Rows are one point carried round by a steady rotation, each followed by how many ticks it has turned.
The counts run from 0 to 688.
[152  79 119 147 160 130  93 117 110 130 143 125 158 172 119 119 118 138
  95 102 154 159  98 158 137 107 105 142 138 100 107  97  80  69  98  84
 137 107 102 104 128 108 148 123 179 126 118 161 133  89  99 152] -> 91
[177 115 124 168 123 110  75 153  95 136  83 146 117 108 152 155 124 150
 138  80 141 131 120 114 133  93  98 111 113 117 128 136 105  95 162 116
 152 168 157 123 160 138  81  83 102 164 172 121  99 130 103 148] -> 197
[178 106  96 176  97 153  86 118  83 144 107 123 121 132 134 138 121 155
 136  77 154 162  99 137 124 126 115 127 132 116 110 120  97  85 123 130
 143 126 121 103 145 131  88 102 112 181 178 130  93  88 117 151] -> 432
[173 103 106 160 151 120  87 154 111 130 105 135 134 122 130 175 120 155
 105  91 144 159  99 111 149  98  99 103 114  65 108 102 102  89 150  90
 137 158 156 142 143 125 117  93 111 171 137 135 114 145 105 130] -> 255
[167 103 154 171 132 117  84 129  87 126 110 151 133 121 150  99 129 157
 123  94 157 141 122 129 100  90 108 133 172 153 120 142 110  98  95 118
 170 153 142 143 168 123  86 115 149 151 143 140 109  95 102 179] -> 366
[146  90 102 165 159 131  79 123 142 157 122 124 150 151 142 121 110 146
 103  83 138 150 101 137 117  75  97 105 137 113 110 125 116 103 131  67
 175 129 125 100 107 138 123 106 154 129 160 138  91 120 107 167] -> 411
[146 109 129 179 145 121  86  97 104 128 101 147 140 155 109 132 140 154
 119  85 159 151 119 169 104 122  92 135 143 112 141 119  77  88 112 111
 105 152 101 119 171 108  91 114 155 168 128 153 130  72 110 112] -> 266
[131  94 118 161 162 126  67 128 147 159 113 137 162 172 121 108 123 146
 108  75 128 142 111 154 132  58  79  84 139 112 122 121 114 113 145  73
 157 145 120  97 126 136 122 121 146 135 149 154  89 119  99 132] -> 492
[165  84 131 130 124 152  84 141  79 128 134 126 169 155 130 127 141 112
  90  83 119 151 111 171 170 122  74 128 116  93 135  95  86  91 137 120
 128 133 129  79 139 121 147  83 121 155 145 137 138  99 123 114] -> 180
[141  96 150 152 142 114  76 162 107 114 105 159 145 146 124 129 137 114
 106 126 142 110 156 141 179 100  74 110 140 120 143 141  61  74 123 115
 143 161 177 137 188 103 106 127 129 134 104 140 123 104 106 138] -> 618
[135 100 128 114 138  86  94 141  81  94 118 144 120 127 137 102 114 160
  98 104 166 130 107 123 159  73 110 113 115 128 130  97  94 101 154  91
 140 164 160 133 136 150 124 119 140 127 149 165  86 146  71 166] -> 291
[172 104 117 144 134 134  74 142 100 127 115 131 142 141 121 175 130 121
 108  89 130 139 116 144 176 124  75 122  95  76 133 106  75  66 147 119
 109 149 128 102 164 117 125  96  96 161 127 129 140 107 120 103] -> 100
[125 102 119 167 120 108  87 114 127 148  95 134 129 161  98 114 135 144
 136  69 139 145 108 184 160 106  88 107 117 130 156 108  85 117 157 115
 130 149 128  78 118 142 102 119 150 135 186 139  81 106  98 120] -> 434
[112  80 115 146 124 142 100 115 120 156  86 128 136 166 113 120 129 110
 120 123 153 159 130 149 147 121  89  93 140 115 191 120  69  59 147  97
 141 129 163 104 164 124 101 116 152 159 133 164 112 122 136 158] -> 302
[156 124 112 165 140 117  64 102 143 152  90 127 113 134 138 135 116 164
 146  91 163 122 104 125 109 100 106 131 114 119 121 137  91  54 134 101
 127 151  77 114 169 136  98 113 146 121 157 155 108  79 118 142] -> 112
[174 102 150 153 139  95 105 134  87  96  95 157 117 107 141 156 126 145
 128 121 143 109 121 125 143 115  94 152 119 146 134 137  67  69 111 119
 137 172 148 137 180 115  90  91 123 124 149 124 136 106  96 168] -> 444
[136 104 123 119 150 108 108 138  84 129 118 140 157 170 130 146 130 134
 119  88 118 144 109 169 159  85  48 119 125  99 173 100  71 109 149 110
 133 151 148 115 116 125 107  87 142 140 126 151 148 136 117 120] -> 341
[147  85 122 136 166 124  79 110 122 136 127 114 156 158 141 123 118 143
 100  95 136 122 110 165 142 103  87 135 122 131 122 130  94  78 121  73
 144 146  86  76 145 132 159  98 168 102 154 133 114  83  94 157] -> 566
[191 110 121 142 147 125  80 129  94 108 126 145 150 146 156 138 122 162
  95  86 124 102 122 163 154  99  92 136 128 120  79 138  91  92 102 100
 136 167 105 107 160 116 139 107 135 106 137 112 113  68  85 136] -> 567
[154 106  97 148 150 135  85 134 102 125 104 159 147 159 128 156 125 117
 123  94 136 142 135 169 150  95  56 118 116  81 152 111  71  65 141 112
 131 133 150 109 136  97  97 101 121 144 126 151 152 109 145 109] -> 340
[124  80 117 144 141 132  90 132 124 141 121 120 152 173 109 127 132 121
 114  85 128 160  96 159 164 105  69 117 108  88 150  86  90  90 162  95
 124 129 120  78 122 138 140 103 142 141 151 156 118 118 118 115] -> 179
[131 120 109 136 136 123  82 139 110 173  98 122 151 157 131 127 117 148
 134  84 151 168 101 131 134  64  86  86 132  81 147 106 111 101 154 106
 150 141 135 124 119 148 101  94 139 178 120 164  95 135 122 135] -> 337
[136  93 114 153 167  90  88 111 118  92  98 175 123 129 128 137 118 133
 111 119 165 124 126 142 147 105  94 131 111 126 152 115  72  66 145  77
 138 155 170 124 157 106  95 122 145 102 166 167 119 133 102 156] -> 209
[153 102 133 145 140 135  98 152 106 139  92 114 126 127 143 142 114 127
 125 130 171 146 120 104 127  96  95 108 149 104 149 130  88  50 121 104
 150 138 167 157 176 118  95  99 152 164 100 168 122 128 131 183] -> 541
[162 112 103 134 154 101  86 119 105  89 104 172 120 128 149 127 119 146
  98 115 167 116 145 132 166  88 103 107 121 115 124 121  82  72 144  86
 136 179 168 140 156 113  97 129 131 121 143 160 100 130 100 156] -> 290
[167  84 116 150 124 144  92 159  83 119 121 121 152 138 121 160 125 115
 100  97 125 141 122 151 203 136  90 124 111  77 111 110  61  64 129 127
 123 133 145 103 153 112 143 104 114 156 124 124 130  93 109 125] -> 633
[129  79 141 165 127 135  93 143 123 184 103  79 153 163 106 126 131 119
 130  88 122 164  93 158 151 125  94 123 140 114 163 127  82  88 125 119
 156 119 104  82 140 146 140  94 158 158 151 127  99  90 104 160] -> 477
[155 111 137 129 112 109  88 140  82 131  88 140 106 119 140 146 127 132
 137  93 133 136 125 140 154 107  76 106 103 120 167 132  83 104 166 124
 125 183 166 107 175 143  91  84 100 174 156 122 112 132 123 125] -> 437
[144  66 154 134 122 124  93 162  73 115 132 147 160 144 131 106 145  97
  90 112 137 145 130 161 174 100  81 104 139 137 149 108  87 110 131 113
 165 153 186  99 151 113 124 108 125 144 138 136 120 127 100 153] -> 458
[175 108 140 149 152 101  81 134  86 110 132 134 156 141 140 141 126 168
  95  73 124 121 106 159 162 103  96 135 117 119  82 128  89 127 118 115
 142 167 105 111 149 134 136 100 135 135 155  99 107  86  66 128] -> 648
[157 119 107 180 130 114  62 109 120 127 102 163 123 147 123 142 119 155
 140  64 140 113 135 162 158  98  93 119 108 126 106 125  78  96 141 131
 122 159 117  98 153 115  91 127 112 129 165 130 103  71  98 112] -> 274
[143  85  98 147 137 159  86 107 116 161 131 116 144 173 128 116 119 148
  92  72 136 166 102 175 132 108 101 102 137 108 120 111 113 113 150  74
 142 133 115  83 121 141 125 111 151 171 165 141  88 106  93 137] -> 17
[167  94 144 139 135  94  82 142  89 110 122 144 142 135 124 115 133 151
 119  74 129 127  93 157 164  94  84 137 108 138 117 100  93 122 140 109
 142 161 114  82 115 152 132 101 129 115 179 116 102 100  74 140] -> 195
[177  83 134 158 133 125  69 148 120 153 126 109 149 121 150 121 126 151
 112  74 130 154  87 122 116  91 102 117 127 120  96 133 121 121 130  81
 167 145 115 109 130 155 133  76 134 147 171 109  88 126  90 169] -> 570
[144  93 123 170 116 158  78 123  98 138 107 131 137 157 126 113 123 110
 113 122 166 149 138 133 140 125  99 104 146 103 145 125  74  50 117 118
 141 122 161 125 181  99  92 132 150 171 107 164 125  89 136 162] -> 382
